Each row has a name. After each piece below comes the name of the row it's from, unless a question asks for something else. Each question is about the rows just above it. Some pieces are copies with a little noise.

[136 173 108 155  78 135] = R
[126 123 128 118 160 148] = B
[ 88 155 136 116 126 130] = Y
[128 160 118 149 123 126] = N
[154 104 136 122 161 114] = T
[109 172 106 143 114 135] = M
[ 92 156 122 146 118 136] = J
[107 180  77 138 106 135] = Q
[205  52 158 113 137 134] = H
Which row holds these entries in another order? [126 149 128 123 118 160] -> N
Put [148 160 118 128 123 126] back in order: which row is it? -> B
Move every entry of [173 108 155] by +1 step of 1. -> [174 109 156]

[ 91 142 146  99  73  82 100 105 122  92  99 149  89 147 125 194  76  63
 179  91 147 151 103  67 159 152  78 167] : E
[123  47 130 121 130 125 118 121  79 120 124  54 126  45  79 157 126 130
 167 121  86 135 121 190 122 116  26 120] : S
[ 91 142 146  99  73  82 100 105 122  92  99 149  89 147 125 194  76  63
 179  91 147 151 103 193  97 115 140 104] : F
Shift each entry of [122 116  26] by -1 times 1: -> [121 115  25]
asked: [123  49 130 120 129 125 119 121  79 120 124  54 126  45  79 156 125 129
 167 121  87 136 120 190 121 115  27 121] -> S
asked: [ 90 142 145  99  73  83 100 105 122  91  99 148  89 148 126 194  75  63
 180  90 147 151 103  67 159 152  78 166] -> E
asked: [ 91 142 146  99  74  82 101 105 123  93 100 149  89 147 125 194  76  63
 179  91 147 151 102 193  97 116 140 104] -> F

[111 140 123  89 154 119 135 115 108 119]  K
[148  53  49 164 167  59  52  60  58  66]  P
[211 214 194 153 135 182 212 177 166 174]  C
[150  90  83 148 162  87  87  83  82  91]  X
[158 133 121 137 154 119 130 114 109 119]  Z
[196 179 163 153 142 156 177 151 143 151]  D
[ 80 194 167  36 145 156 189 152 138 151]  A
[149 190 169 104 142 159 187 155 144 154]  L
[143 157 139 115 146 133 156 134 122 131]  W
[140 104  92 135 157  94 103  97  88  97]  V
[207  59  59 217 164  69  58  67  69  75]  U
[172 106  98 163 157 100 104  97  94 103]  G
Shift each entry of [156] by +1 times 1: -> [157]
Move every entry of [122] by -1 step of 1. -> [121]

[111  92 176  91 131 154  71 124 118  94] = gol
[107 133 128 139 137 156 138 101 151 115] = guma
[ 64 139 126  81  86 123 141 122 145 105] = redi
[114 144 144 135 127 119 168 190 102  80] = Tobun
[ 85 120 120 144 232 113 135 121 128 148] = Makid
[ 88  73 114 108 103 108 119 126  93 206] = rus
[150 137 115 156 128 107 101 138 139 133] = Mudok
[154 167  97  94 200 132 146  95 118 123] = vize
[179  67 172 138 130 181 125 150 154  84] = pono
[184 100 115  78 180 109  95 122 131 224] = Fal
[179 184 115  95 224 109 131 122 100  78] = dum
[101 150 138 137 156 107 128 133 115 139] is which row reordered? -> Mudok
Which row holds these entries in another order? [ 78  95 100 109 115 122 131 179 184 224] -> dum
Put [108 119  93  88 103 108 114  73 206 126] back in order: which row is it? -> rus

[213 228  50 172 109 110 157  43 159 135  94 158  93  79 177 148 124 110
 132] -> Pasud
[213 228  50 172 109 110 157  43 159 114  94 158  93  79 103 110 173  95
 201] -> tosi
[103 213  95 173  43  94 159 157 114 201 110 228  93 158 172 110  79 110
  50] -> kif
[213 228  50 172 109 110 157  43 159 135  94 158  93  79 103 110 173  54
 201] -> kevop
[213 228  50 172 109 110 157  43 159 135  94 158  93  79 103 110 173  54
  59] -> Daku
asked: [213 228  49 172 108 111 156  43 158 135  94 158  94  79 103 110 172  54
 200] -> kevop
asked: [213 230  48 173 108 110 156  43 159 112  95 157  93  77 100 110 171  94
 203] -> tosi
asked: [213 228  50 172 108 110 157  43 159 136  94 158  93  79 177 148 124 110
 132] -> Pasud
Which row holds these entries in another order? [201  95 173 110 103  79  93 158  94 114 159  43 157 110 109 172  50 228
 213] -> tosi

[203  97 176 135 164 234 188] -> vadan
[188  68 101 120 158 124 126] -> Vazo
[176 233 188 135  97 203 164] -> mukun
[ 95 163 145 198 117 150 137] -> Pimaz
[137 141 107 111 183 115 132] -> bori
[135] with +1 step of 1 on every entry: -> [136]
Shift each entry of [137 141 107 111] by -1 times 1: -> [136 140 106 110]
Shift each entry of [ 68 101] by -1 times 1: -> [ 67 100]
asked: [176 231 188 136  97 203 164] -> mukun
[135 164] with -1 step of 1 on every entry: -> [134 163]
Which row holds these entries in another order? [ 97 135 164 176 188 203 233] -> mukun

[109  46 119 149] = dul
[114  43 125 143] = tazor
[117  40 131 140] = nok
[123  37 138 136] = Risap
[121  38 135 138] = debi
[111  44 122 145] = gumer
[106  49 115 150] = Zevo
asked: [118  39 131 139] -> nok
Move every entry of [ 49 115] by +1 step of 1. -> [ 50 116]

[123 105 160 118 153 150 154 153 164 108  75 135 151 123  34  94 131] : mapo
[123 131  69  90 125 129 133 109 139  79  84 114 144  59 185 137 165] : timuf
[111 105 160 118 153 150 154 153 164 108  75 135 151 123  34  94 131] : rad
asked: [123 106 159 119 153 150 154 153 164 107  75 134 151 123  33  95 131] -> mapo
asked: [123 131  69  90 126 129 132 109 139  78  85 113 144  59 184 137 165] -> timuf

[167 175 119 169 184]  Kot
[170 175 119 156 189]  nezoz
[163 175 119 164 178]  Daz
[174 175 119 147 202]  Buzok
[170 175 110 146 204]  Gubak
[125 171 192 150 174]  gisaf
[172 175 119 149 195]  bovo
[169 175 119 149 195]  senak
[171 175 125 150 192]  mekon
Put [192 150 125 175 171] back in order: which row is it? -> mekon
Move every entry of [163 175 119] by +1 step of 1. -> [164 176 120]

[159 172  93 132 148 135 123  84 125] : tilu
[131 132 197 182 115  92 134 145  96] : Tus
[182 197  92 144 115 131 132  96 134] : kof
[ 92  96 115 131 132 134 144 182 197] is which row reordered? -> kof
[115 131] with -1 step of 1 on every entry: -> [114 130]
Move every entry of [132] by -1 step of 1. -> [131]

[ 87  97 177  93 100 171 155  99  96] -> gobag
[141 155  94 100  96  89  96 149  84] -> kuluk
[155 159  82  81  82  79  86 154  69] -> bope
[112 139 163 191 160 149 158 144 172] -> Lal
[136 126 136 136 145 138 108 140 158] -> Mov
[108 145 138 158 136 126 135 136 140] -> mizez
[232 147 122 126 120 118 122 209 119] -> mobo
[177 155  96  99  97  93  99 171  87] -> Foze
[188 137 160 181 159 150 155 190 167] -> kolan
[171 157  90  90  89  87  94 165  79] -> Mise
[124 159  97 100  92  90 100 135  88] -> gemef
[138 134 153 154 138 134 126 137 146] -> Nuror
[158 108 136 138 145 126 136 136 140] is which row reordered? -> Mov
Which row holds these entries in another order? [136 145 135 158 108 140 136 138 126] -> mizez
asked: [137 132 154 152 138 132 126 137 144] -> Nuror
Put [172 112 139 163 191 160 149 158 144] back in order: which row is it? -> Lal
Which row holds these entries in another order? [118 119 120 122 122 126 147 209 232] -> mobo
Which row holds these entries in another order? [ 96  99  97  93  99 171  87 177 155] -> Foze
[ 84 149  96  89  96 100  94 155 141] is which row reordered? -> kuluk

